rotation steps, each row followed by its count of steps
The counts run from 0 to 526.
[171 149 108 146  97 138 172 146 119 120 138 125 174 113 122 130 142  99
  97 168 103 180 156 130 109 131 128 141 167 128  98 171 137 104 139 110
 125 124 115 148 105 125 176 116 127 102 106  93 100  89 148 101  92 150
 102 152 117 153 134 131 128 114  70 152  96 122 131  73 114 140 130 143
  95  84 157 207 153 120 131  75 165 108 125  87 105 137 147]	334
[188 145  90 141 120 182 149 144 147 121 162 114 168  80 118 118 139  97
 117 146  98 145 153  72 105 139 138 127 154 126 109 160 132 125 137 104
 147 108 133 137  78 157 159  98 138 106 117  79 144  83 111 110  98 155
 123 168  88 152 134 170 133 114 110 162  86 124 125  98 138 139 130 143
 146  89 143 183 132 144 107  95 169 128 166  93 116 128 144]	289
[190 137 116 122  98 161 160 134 132 108 123 137 170  94 118 115 131 102
 106 174 102 161 154  95  95 145 119 106 164 115  92 164 116 138 138 106
 136 104 129 126  87 156 165 110 138  82 103  82 109  70 141 122 104 126
 121 147  86 129 126 157 130 112  78 144  91 122 123 110 143 142 127 153
 122 132 131 166 124 152  96  79 169 119 144 109  93 147 169]	284
[146 118 122 157 125 121 159 125 126 103 127 114 163 107 126 179 150  89
  81 171 113 152 169 109 137 135 140 136 183 130  58 158 116  92 143 101
 133 114 127 151 120 139 114  95 103  92  82  84 119 106 122 108 103 107
 110 158 124 151 130  84 150 104 101 128  68 135 133 106 137 136 125 130
 146 116 117 185 115 135 130  86 192 113 126 119  93 120 125]	101
[176 142  98 123 127 168 153 135 137 115 137 110 174  95 122 129 148  98
 102 166 118 130 142  75 111 136 135 102 154 120  99 169 119 112 149  95
 152 111 127 138  83 174 140  96 130  87 117  85 137 100 112  95 104 141
  99 178  87 145 120 147 144 126 124 170  65 102 104 104 142 137 115 143
 174 122 119 198 134 154  97  91 155 135 145 109 115 140 147]	7
[176 118 109 142 123 160 183 118 170  96 127 106 154  97 122 130 140  81
 110 163  97 178 129 101  86 122 109 107 150 154 129 168 121 108 146 121
 135  89 171 139 103 152 157 106 140 131  89  58 124 104 147 124 108 125
 112 142 104 149 132 136 140  82  97 147 104 134 143 111 130 145 159 128
 123 114 152 188 130 162 117  92 176 125 157  81  94 147 136]	393
[153 127 122 139 113 128 159 117 144 112 100 116 157  94 130 158 160  94
  70 182 109 181 155 113 128 139 123 127 196 132  80 166 122  96 153 120
 136 123 142 137 125 134 120 108 111  93  90  70 102 109 130 119 101 112
 115 155 107 142 135  82 155 107  76 133  93 130 123 107 140 127 130 148
 138 121 133 186 121 134 132  84 187 111 122 112  94 127 124]	389
[156 156  96 164 116 162 161 143 140 116 146 107 172  81 124 151 155  88
  87 126  96 147 165  69 115 126 145 151 191 125 104 160 137 115 122  97
 144 125 138 132 111 136 148 103 132  81 106  67 155  81 118 101 105 148
 111 166 103 152 149 139 144 102 105 148  95 129 137  98 135 119 120 128
 140  98 134 184 123 135 118  98 194 121 144 101 129 121 140]	448
[170 122 121 136 139 149 197 116 166 101 132 103 156 112 117 137 148  85
 109 146  99 173 142 124 115 121 125 117 175 153  97 144 117 104 146 103
 117 111 162 138 104 143 144 107 144 139  97  77 128  89 126 130 128 108
 113 150 136 142 140 131 139  84  88 143 107 135 140  97 121 144 151 142
 118 107 161 198 128 155 123  85 185 121 127  83 105 156 145]	323
[176 121 109 123 117 154 153 136 128 106 131 118 173 130 116 125 146 104
 102 188 109 143 131  90 108 142 134 101 134 117  95 172 109 110 160 101
 148 107 119 143  81 168 144  92 122 104  96  97 113 111 127  94  91 133
 103 167  97 149 114 139 129 131 117 159  54 107 117 102 116 164 133 149
 156 112 121 213 144 148 108  77 141 130 136 106 113 144 151]	347
[185 118 116 129 112 154 157 138 118  95 124 137 179 123 117 134 126  89
  98 190 110 147 152  97  97 148 131  92 133 116 104 163 104 137 148 105
 135 106 115 142  82 150 160  91 129  85  98  99  95  75 145 113  89 130
 109 146  98 154 105 155 123 115  97 150  67 119 132 110 130 159 132 134
 145 114 130 182 139 152  97  70 147 123 140 120 111 151 164]	207
[166 117 123 142 135 147 188 103 182  99 131  96 150  96 123 145 148  97
  98 182  95 175 143 120  97 119 124 128 166 155  91 164 114  89 147 102
 117  90 171 137 107 155 140  93 133 136  85  66 124 105 129 132 117 114
 116 148 119 152 130 116 142  83  93 143 106 143 144 109 134 138 153 133
 126 116 152 181 135 148 132  83 203 120 138  80 115 134 133]	394
[159 117  96 144 139 154 154 126 163 104 127 100 148  92 131 157 154  89
  80 156 114 146 156  83 128 129 137 120 168 147  84 156 120 105 143 100
 146 111 149 144 106 158 109  86 117 106  93  68 143 114 109 112 113 122
 106 176  95 145 135 115 171 109 119 157  72 121 121 118 144 124 125 145
 177 120 126 193 117 152 109 102 173 132 157 114 106 118 129]	95
[169 120 114 158 109 135 135 130 113 114 115 131 157  83 129 155 143  89
  70 178 106 155 178  82 123 144 134 123 173 111  75 164 113 118 140 108
 145 110 122 145 116 135 117  97 103  77  93  62 119  95 121 115  93 122
 120 154  76 144 134 120 162 121  97 125  77 130 122 109 152 131 127 146
 147 128 110 158 117 133 113  98 176 119 148 124  96 126 135]	511
[183 146 117 128 101 144 149 143 128 135 159 128 169 101 125 123 151 114
 108 169 102 167 162 108 110 142 136 142 172 120  65 166 139 104 141  99
 135 110 106 147  92 132 165 115 115  98 115 104 128  88 120 103 105 146
 109 173  94 128 128 131 144 137  93 152  95 126 111  74 127 140 117 166
 116  93 138 196 130 111 133  92 171 117 129  97  99 134 136]	282
[175 122 138 127 120 137 170 111 178 117 117 112 144  85 116 140 155 107
  90 194 107 190 165 122  95 142 123 125 161 128  78 167 102 115 154 105
 115 108 157 134 107 143 142 100 121 103  91  79 119  98 129 120 109 122
 119 155  86 154 119 115 149 111  64 147 106 140 108 107 138 134 137 136
 125 138 133 173 132 125 134  79 180 106 120 108 113 118 141]	126
[161 140  90 161 118 134 161 143 112 102 148 121 170 130 131 155 146  83
  94 148 100 154 139 113 124 128 130 139 172 144  87 171 140  81 131 116
 134 112 111 153 111 134 145 106 115 120  97  81 118  93 139 106  97 137
  98 151 135 143 140 114 131 103 110 140  78 129 146  78 123 145 134 147
 122  67 159 208 132 133 137  94 171 123 141  95  86 140 134]	385
[172 137 111 142 129 156 185 147 138  85 136 106 175 121 114 146 140  85
  87 155 109 147 136  97 103 135 135 112 153 142 137 156 114 135 142 105
 132 127 127 142 109 151 150  93 138  86 101  85 108  90 136 103  91 135
 107 148 131 161 123 139 134  91  97 157  80 121 142 105 124 142 143 124
 141 111 151 207 153 161 103  66 146 132 139 102 122 158 161]	469
[173 124 126 146 115 128 136 116 125 129 120 130 157  98 126 158 145 100
  89 181 102 161 164  98 121 137 133 125 171 125  49 169 118  94 134 104
 138  93 124 145 107 149 124 109  96 100  76  73 112  99 124 127 102 112
 117 156  89 134 131 103 146 111  98 123  71 135 119 111 147 135 124 149
 132 124 112 163  95 124 119  94 193 117 132 120  88 122 130]	440
[185 117 130 119 121 162 156 117 149 112 114 124 157  90 114 122 138 107
 104 194 110 158 163  88 102 140 125  91 156 118  79 164 107 139 159 111
 138  96 152 133  88 158 140 100 129 104  98  80 116  80 127 138 106 108
 125 153  81 135 123 139 146 112  84 137  93 128 111 117 152 143 136 155
 138 141 120 167 116 154  96  85 180 107 138 117  94 141 151]	285
[170 149 113 128 115 153 169 134 156 113 132 104 167  93 110 121 159  99
  92 168 105 171 153  94 101 148 137 120 154 134 125 166 121 128 151 104
 145 129 143 125 102 146 154  93 140  69 107  86 124 101 139  94  98 157
 108 170  88 162 123 139 143 113  82 178  94 107 106 109 132 126 123 137
 146 126 134 194 154 145 116  86 153 120 125 110 133 135 144]	58
[169 123 129 150 142 138 184 126 172 112 138  89 158 100 120 159 161  90
 101 162 108 179 160 120 111 130 144 147 176 152  81 151 122 110 138  83
 112 124 161 136 117 140 132  92 132 124  92  83 140  97 110 120 110 116
 112 158 127 159 142 112 144  97  79 139 108 144 135 105 132 134 136 127
 129 102 143 182 122 135 125  78 202 109 120 104 127 118 134]	395
[164 111  95 165 141 129 161 134 134  91 129 100 163 108 124 189 148  67
  80 148 102 146 157  94 142 131 144 131 170 147  87 146 114 126 130  97
 120 125 126 158 119 126 105  79 108 115 102  89 130  86 117 114 114 126
 102 147 126 156 134 125 152  92 108 152  76 149 147 108 137 137 136 138
 161 100 150 186 126 144 117  86 184 117 160 113 108 123 140]	453
[149 127  93 151 124 136 158 125 122 104 124 114 168 116 135 160 152  91
  77 163 115 147 140  97 137 129 132 120 175 139  86 165 135  82 147 116
 155 121 117 149 114 133 136  98 102 101  95  81 108 111 141  99 102 117
  94 169 120 138 126  97 155 112 108 145  71 115 126  93 133 138 134 151
 148  95 137 225 129 141 126 111 167 122 139 100  80 144 123]	173
[157 134 129 145 135 131 179 119 180 103 140  94 153  90 123 166 168 100
  81 170 112 180 161 117 104 142 132 145 168 148  91 158 112  90 148  98
 128 119 163 127 109 152 129  96 129  96  88  71 138 115 121 110 107 121
 113 166 109 159 133  98 155  98  81 152 101 141 121 114 132 125 131 122
 140 118 127 187 133 129 129  77 190 111 109 111 128 119 128]	466
[177 146  91 158 104 154 145 141 127 125 135 125 168  79 122 137 144  93
  88 144 105 160 166  81 113 139 122 142 189 127  95 166 143 107 121 110
 146 109 129 143 113 132 145 114 116  84 112  71 134  81 119 105 106 142
 110 162  81 143 156 137 149 110  91 150  94 125 122  95 140 120 121 144
 123  94 140 175 110 132 117  97 184 113 160  91 100 126 135]	160
[177 141 114 149  98 136 162 141 122 103 120 132 178 116 119 134 149 100
  86 187 105 166 146 113  89 148 115 115 147 123 117 176 121 112 140 114
 147 112 126 143  93 146 167 110 124  81  85  86  97 108 160 101  74 143
 108 151  98 155 122 127 128 120  80 145  86 118 125 102 128 146 133 128
 117 114 133 195 153 135 117  71 153 117 134 105 106 141 151]	475
[166 148 105 155 124 144 179 155 123 103 154 108 174 124 120 149 147  87
 104 155 105 158 131 117 109 122 131 145 156 147 107 165 123 107 137 105
 127 124 115 148 104 132 172 106 132 106  92  96 119  90 133  92  88 151
 104 154 138 169 133 133 127 109  96 159  85 122 157  84 113 150 137 122
 120  81 165 206 154 139 123  68 162 124 133  96 124 137 146]	46
[176 130  72 156 125 157 136 145 122 113 149 115 168 105 125 142 146  89
  98 163 111 132 149  73 117 133 137 116 142 129  91 165 118 112 138 104
 151 102 115 157  89 148 136  94 117 112 100  81 142  98 112  94  97 137
 105 171  90 151 124 147 148 125 137 155  53 120 125  99 130 146 125 141
 161  96 136 197 132 140 111  99 160 128 167 102 110 126 136]	506
[166 136 129 129 134 154 193 137 158  85 127 117 183 112 112 151 136  80
  95 141 108 171 138 107 107 129 123 114 186 143 109 143 118 125 137 107
 122 128 149 120 111 146 149 109 149  99  99  80 110  76 139 117 118 111
 106 138 138 158 143 132 126  81  81 153  99 131 150 112 136 140 137 130
 138 116 150 196 131 166 105  71 181 125 126 101 122 158 159]	41
[183 136 108 143 112 135 151 142 131 126 147 115 161  99 123 143 164 107
  96 191 104 149 149  96  92 147 148 142 133 121  82 174 120 101 156  94
 136 108 119 159  82 141 154  97 109  99  96  84 127 120 120  90  84 154
 106 167  84 159 114 124 138 132 109 155  70 120 121 101 119 148 118 139
 132 111 122 193 146 115 126  83 155 119 136 111 119 116 139]	64
